In the rows, 128 means zero.
Which row each row swaps with, under one turn or mirror
J_267: [125 108  88 112 109 119 127 146 140 144 144 149 132 151 109 135 104 110
 141  92  95 141 138 124  99]
J_687: [119 113 115 116 139 111 142 148 140 140 147 138 155 108 140 156 114 141
 141  92 140 174 148 115 145]
J_58: [104 130 119 113 111 117 156 135 129 104 143 125 145 137 105 142 105 144
 158  98 155 131 162 147 100]
J_725: [112  99 118 122 150  94 137 147 140 129 159 106 154 139 114 155 131 141
 147 116 119 178 127 131 111]
J_735: [108 113 146  90 136 145 136 160 130 130 127 126 145 115 149 147 104 148
 146  98 102 121 149 122 110]
J_730: [137 135 117  98 129 124 117 126 149 120 126 163 124 144 128 153 129 144
 136 110 141  95 141 128 117]
J_322: [109 121 138 104 140 141 122 161 135 126 129 126 145  99 141 146  93 145
 133 101 102 128 153 125  93]
J_415: [125 119 116 125 147 109 135 146 141 132 149 137 154 108 146 160 119 144
 142  96 146 166 147 109 146]
J_391: [125 144 136 100 111 134 138 110 121 132 146 102 132 142 105 117 111 149
 140 105 120 118 139 139 115]
J_490: [111 125 132 136 133 117  99 132 132 111 156 147 119 136  87 153 127 132
 146 108 114 106 119 117  94]
J_647: [125 127 113 103 150 115 102 140 135  97 130 131 134 117  94 140  89 121
 134  91 120 129 140 105 155]
J_277: [107 120 138 110 128 140 131 155 139  94 147 124 126 120 118 147 141 161
 151 104 128 175 132 130 137]
J_515: [ 88 115 116 125 114  98 108 149 156  99 132 123 117 101 112 134 130 145
 134  84 140 116 128 137 121]
J_395: [128 120 121 106 112 121 124 168 162 126 131 129 130 125 102 102 121 125
 112 113 116 163 140 132 143]
J_394: [134 130 106 132 142 115 118 108 132 121 149 139 129 127 101 134 120 149
 128 121 128 170 133 115  98]
J_809: [106 116 152 108 115 137 110 149 159 135 131 142 139 133  94 132 103 142
 165 127 140 123 148 126 139]
J_966: [129 105  95  85 132 120 132 155 146 153 146  99 140 140 138 147 123 140
 139  82 137 121 142 117 120]
J_402: [112 118 118 112 138 104 110 171 163 103 152 105 141 139 104 127 121 118
 130 114 106 113 164 125 153]
J_579: [ 99 119 117 111 157 127 134 128 142 140 140 131 125 136 128 164 129 125
 157  82 108 162 154 100 120]
J_195: [124 116 117 143 152 112 139 149 145 132 148 143 154 113 157 163 117 139
 132  97 142 152 145 120 134]
J_241: [113 105 136  88 118 108 140 142 106 113 145 140 117 149 114 152 112 150
 147  81 125 142 131 135 102]
J_279: [154 119 112 126 166 106 118 140 135  96 138 134 134 124 120 168 118 130
 159 106 123 127 137  98 116]
J_648: [ 96 119 110 114 135 108 148 174 132 120 159 147 121 107 139 146 130 115
 131 102 121 126 165 115 117]
J_126: [115 118 139 124 125 114 109 148 160 152 156 106 162 115 116 119 115 130
 148  99 113 108 145 120 146]
J_368: [130 131 119 138 139 120 108 105 146 129 144 135 140 119 111 133 122 144
 133 125 135 173 136 109 113]
J_679: [124 112 106 107 126 106 125 141 111 112 137 154 113 146 105 141 126 155
 131 101 132 169 123 133 103]
J_644: [107 120 118 133 155  98 115 125 132 137 122 125 150 138  81 144 145 135
 127 108 105 128 142 125 104]
J_740: [114 145 107 119 127 142 122 127 158  92 125 126 127 136 142 130 135 159
 138 106 139 132 121 109 109]
J_844: [117 115 109 119 151 118 102 142 149  98 142 144 133 121  91 141  96 118
 145 102 121 132 136  91 148]
J_232: [105 118 141 131 128 106 117 120 135 112 156 124 122 150 100 151 120 129
 139 111 109  93 118 114  93]
J_346: [112 127 144 126 129 118 109 138 168 147 153 115 162 111 115 125 120 130
 150  98 119 101 149 117 149]
J_253: [116 109 128 113 126 106 114 153 154 142 160 113 160 120 113 113 119 120
 144  95 118 104 148 134 155]
J_676: [109 131 143 129 135 118 128 137 162 108 156  98 155 146 107 139 130 156
 160 106 142 111 124 142 135]
J_870: [115 112 134 137 111  85 128 148 116 117 120 112 132 120 132 173 117 117
 142 102 101 141 140 137 122]
J_847: [111 104 123 102 119 114 134 148 108  97 148 148 124 144 110 145 131 156
 145  95 128 157 126 138 107]
J_547: [133 152 141 129 135 125 144 127 168 114 134 115 123 129 153 152 120 114
 116 109 119 132 153 114 121]
J_572: [115 120  95  95 125  96 129 139 142  87 168 134 145 118 144 142 134 133
 129 116 117 133 131 138 101]
J_344: [121 117 126 127 148 101 149 151 167 107 148 135 111 121 132 135 125 132
 134 112 145 154 173 139 104]
J_719: [112 112 143 140 129  95 119 160 143 122 123 152 138 150 115 128 107 135
 126  93 114 103 153 116 152]
J_215: [154 119 105 144 129 126  91 156 156 126 141 133 159 142 118 152 119 137
 156 113 134 123 145 116 125]
J_270: [124 123 114 103 111 113 121 177 169 119 131 119 128 133 106 110 122 131
 119 110 123 169 131 130 137]
J_554: [117 136 134 130 120 146 127 185 156 107 139 153 147 124 136 147 133 125
 128  94 136 138 156 131 117]
J_709: [116 141 136  95 110 135 137 111 128 145 147  96 140 133 118 113 116 140
 144  99 125 134 139 130 128]
J_504: [133 134 101 116 156 123 125 156 141 114 132 130 124 131 122 143 148 105
 107 114 100 154 136 129 127]
J_852: [ 99 106 162 122 133 112 120 124 165 123 149  91 126 137 105 149 107 128
 139 118 105 133 128 107 126]
J_364: [120 121 156 103 135 111  98 144 138 125 131 160 156 158 110 125 138 150
 140 111 116 136 131 137 108]
J_83: [116 135 139 139 136 114 143 161 144 140 124 112 127 152  93 124 127 117
 126 104 105 118 138 142 151]
J_853: [115 123 121 129 116 101 122 136 138 109 132 129 162 156 122 139 103 143
 115 103 102 111 102 137 133]
J_297: [131 112 117  95 107 105 119 136 130 124 128 102 139 150 118 126 108 118
 141 139  98 147 128 112 119]
J_318: [114 135 145 108 110 129 132 121 122 130 151 102 124 148 105 125 118 146
 140  92 108 110 132 137 100]
J_90: [125 149 148 129 116 100 146 146 167 117 138  96 136 151 136 161 128 134
 152 100 130 115 149 116 122]
J_569: [ 96 142 115 105 133 115 148 131 137 117 172 132 135 153 113 155 108 105
 146  93 139 137 123 109 102]
J_307: [117 117 111 119 120  91 122 183 164 131 138 123 136 132  98 131 148 142
 135 111 127 168 131 119 125]
J_401: [126 123 138 113 113 123 134 148 176 104 132 120 127 152 133 117  84 127
 120 107 135 117 149 144 119]
J_864: [131 119 115 128 138 108 114 121 123 107 150 149 117 132  96 149 124 148
 128 120 139 169 127 118 102]
J_432: [117 106 136  99 136  91 121 151 161 133 134 119 136 147 113 143 115  94
 107  90 120 124 153 105 137]
J_79: [115 137 139 124 114 116 119 118 132 118 152 117 116 151 107 138 117 129
 145 108 112  90 132 129  92]
J_845: [133 156 142 129 133 117 134 136 171 111 130 102 126 137 152 159 127 121
 124 114 116 127 146 115 119]
J_118: [121 105 121  96 126 128 132 177 138 135 133 112 140 128 111 118  98 152
 151  89 118 110 118 126 107]
J_566: [106 121 120 131 150 122 146 180 154 113 132 125 142 140 151 163 110 151
 112 106 126 145 152 120 127]

J_307 swaps with J_90
J_346 swaps with J_687
J_391 swaps with J_394
J_515 swaps with J_870
J_569 swaps with J_364
J_719 swaps with J_648
J_504 swaps with J_401
J_368 swaps with J_709

Which row each row swaps with, under one turn or mirror
J_254: [116 102 138 102 123 117 135 127 132 126 146 122 145 125 123 133  84 127
 144 156 128 115 115]
J_527: [120  98 132 126 106 114 136 119 135 125 126 123  97 113 138 101 136 113
 168 140 150 165 120]
J_281: [108 145 109 142 115 127 122 145 129 147 121 111  91 123 150 128 135 117
 150 127 131 133  94]
J_91: [135 152 129 126 136 116 139 126 140 117 125 136 162 111 119 128 148 140
 121 138 131 118 114]
J_792: [145 115 124 139 137 113 133 105 133 143 117 113  67 122 135 134 161 114
 144 152 117 130 131]
J_514: [127 100 146 120 114 123 124 157 137 121 120 115  85 115 149 131 138 118
 140 146 138 134  88]
J_666: [166 126 122 123 118 109 140 109 148 134 133 100 103 113 130 120 104 126
 145 149 123 129  87]
J_780: [131 114 132 135 131 114 143  92 123 142 119 151 111 116 135 132  76 131
 136 151 122 135 115]
J_211: [126 121 129 119 112 115 137 150 131 144 131 152 152 116 130 126 109 131
 135 143 135 120  89]
J_893: [128 113 153 123 141  96 115 137 147 130 103 137 104 107 107 152 142 143
 105 140 118 127 125]
J_958: [140 134 120 113 136 110 142 139 128 140 128 132  58 121 111 124 132 122
 144 157 104 135 114]
J_108: [118 128 130  97 107 101 138 116 120 135 147 136 121 123 114 125 146 118
 162 165 150 117 154]
J_221: [137 122 123 106 119 113 164 141 142 114  97 150  96  87 132 119 127 128
 145 166 134 118 139]
J_598: [119 153 130 102 121 113 124 102 136 169 100 121 119 118 104 133 118 122
 132 144 110 138 133]
J_410: [150 124 136 131 117 118 144 122 106 105 129 148 122 100 105 142 119 147
 129 166 125 129 138]
J_388: [149 131 116 127 110 120 135  89 111 138 134 130 106 100 133 118 104 133
 157 136 133 150 128]
J_127: [118 120 142 140 142 107 131 153 141 118 108 142 135 107 122 132 101 140
 111 149 113 135 112]
J_978: [112 126 119 107 145  93 159 152 155 130  98 119 114 110 112 126 130 123
 119 157 137 108 138]
J_762: [114 124 127 108 126 118 133 178 151 139 113 111  80 109 133 123 116 122
 146 146 124 119 118]
J_122: [160 144 125 138 123 112 150  98 125 140 110 141 126 116 143 117 131 123
 137 139 139 137 159]
J_369: [138 121 117 104 129 117 175 148 153 122 120 141 121  97 136 110 125 139
 141 154 137 115 143]
J_340: [135 115 122 112 107 105 136 114 145 131 115 117  77 119 134 125 180 126
 126 143 121 119 135]
J_805: [126 141 123 139  94 106 102 139 139 158 120 128 101 129 123 134 144 118
 169 147 126 119 116]
J_597: [149 138 113 136 103 111 141 125 113 135 138 127 150 103 139 136 117 117
 150 149 127 149 131]
J_768: [143 141 124 118 122 114 139 113 120 129 111 123  57 124 136 133 118 115
 148 140 130 127  96]
J_517: [105 110 153 133 127  78 127 110 124 109 124 131 104 127 113 130 142 142
 125 145 137 153 109]
J_417: [114 130 152 113 132  92 125 134 171 113 108 113 116  97 127 144 116 135
 118 147 119 115 113]
J_994: [ 88 137 126 122 120 116 130  99 128 130 122 148  96 122 117 135 145 126
 138 145 126 129 164]
J_545: [140 127 118 130 102 129 163 112 115 120 134 148 101 104 136 107 123 148
 157 144 139 147 131]
J_710: [151 113 137 138 118 125 118 109  89 129 129 144 119 130 120 138 127 148
 138 159 128 127 112]
J_36: [117 117 130 125 115 122 115 108 150 161 108  99  88 137 143 143 126 109
 138 130 118 121 112]
J_770: [128 138 109 121 112 120 128 153 128 153 124  98 119 118 134 133 149 107
 174 143 117 135 130]
J_244: [101 138 128 135 122 102 132 119 145 119 118 137 137  98 124 138 142 146
 129 153 124 134  80]
J_560: [123 112 121 143 143 111 144 165 120 136 124 104 105 131 141 123 101 118
 142 148 125 126 101]
J_633: [ 96 140 126 132 135 111 132 101 132 150 125  97  91 124 125 118 129 127
 146 141 124 118 164]
J_374: [133 119 132 128 109 126 173 102 123  99 143 125 131  97 130 122 110 128
 138 156 136 129 124]
J_564: [142 123 130 131 109 112 125 158 126 134 114 113 129 114 124 132  78 127
 142 141 137 138 135]
J_358: [138 131 129 151 118 112 148 129 145 119 108 155 136 120 128 126 161 130
 127 147 146 119  96]
J_476: [127  97 135 123 124 106 152 107 139 125 133 128 133 126 124 121 127 150
 128 155 133 123  76]
J_914: [128 121 118 111 107 127 153 147 114 129 145 104 147 123 131 126 128 108
 150 152 143 112 128]
J_426: [ 99 130 128 120 128 112 128 128 131 124 127 162 121 113 134 134 111 128
 137 148 129 103  80]
J_561: [161 139 127 140 118 106 135  93 143 122 119 134 110 119 135 118 159 137
 127 147 120 128  95]
J_205: [121  90 113 108 127 104 140 105 138 126 133 128  83 122 114 132 157 120
 129 149 130 108 146]
J_462: [123 142 125 120 150 123 159 153 117 100 118 129 126 115 117 124 124 127
 128 169 116 115 117]
J_659: [ 91 118 121 107 134 106 146  93 126 126 130 134 105 114 118 123 160 114
 130 141 151 129 144]
J_477: [110 128 127 118 128 107 129 143 163 171  90 123 115 113 146 131 145 117
 140 132 125 124 122]
J_280: [105 114 130 141 116  98 124 139 153 146 103 123  99 111 165 116 136 129
 152 126 125 144 108]
J_818: [123 144 143 127 115 110 114 156 142 120 113  92 107 112 132 121 125 134
 141 139 110 146 151]
J_154: [135 151 126 126 131 100 136 111 149 150 102 104 145 106 132 129 134 136
 133 144 115 115 151]
J_906: [114 147 125 119 146 111 122  80 136 130 115 159 103 122 111 115 117 119
 132 147 126 117 116]
J_301: [117 119 136 131 111 120 106 116 112 136 135 117 103 142 125 139 162 112
 157 159 139 125 107]
J_334: [110 109 137 140 140 114 130  88 123 140 121 133 149 114 134 127 109 138
 143 151 113 117 104]
J_859: [149 149 110 129 103 117 176 106 131 123 118 128 120  97 132 112 121 140
 145 135 130 129 131]
J_451: [110 156 120 107 139 106 142 127 140 145 125 118 122 115 129 126 163 126
 140 143 152 108 148]
J_439: [130 129 122 126 122 112 136 142 128 137 119 111  71 120 123 123 155 128
 134 140 130 123 171]
J_351: [111 122 133 139 119 103 110 146 115 137 117 147 110 129 122 114 108 134
 130 142 132 130 164]
J_778: [164  95 131 139 124 124 123  96 115 132 127 132 106 114 129 134 109 150
 142 136 133 131 136]
J_826: [111 109 124 110 107 120 140 116 154 138 130 100  97 114 158 107 137 108
 147 125 130 109 115]
J_381: [ 99 106 144 133 149 106 123 111 140 132 123 100 121 138 115 142 146 109
 122 151 144 127 116]
J_688: [155 101 122 121 122 117 139 169 117 138 128 127  80 119 123 128 121 126
 139 142 125 127 102]
J_192: [126 128 136 139 145  93 111 125 139 137 111 142 103 124 125 129 126 141
 112 155  99 121  91]
J_258: [128 114 169 131 131 118 124 132 130 105 126 140 105 115 115 139 136 139
 116 138 137 159 125]
J_299: [111 125 130 128 123 115 114 142 129 147 122 138 128 121 127 136 102 120
 142 144 121 129 173]
J_919: [ 82 134 128 125 113 115 134 118 112 137 126 118 122 127 110 138 141 122
 153 141 140 123 159]
J_726: [ 90  99 138 102 121 101 147 117 157 137 131 121  82 120 137 115 133 124
 137 139 151 128 134]
J_838: [146 111 150 130 118 114 120 101 121 108 160 137 110 120 113 134 136 143
 128 154 136 124 108]
J_461: [122 113 122 117 146 110 156 121 166 149  99 102 109 122 153 117 121 122
 130 132 119 124 141]
J_575: [128 114 129 104 111 128 170 136 122 133 125 119 133 125 119 102 136 123
 130 139 155 153 109]

J_688 swaps with J_893
J_575 swaps with J_598
J_762 swaps with J_127
J_410 swaps with J_439
J_778 swaps with J_205
J_244 swaps with J_281
J_545 swaps with J_994
J_514 swaps with J_192
J_451 swaps with J_597

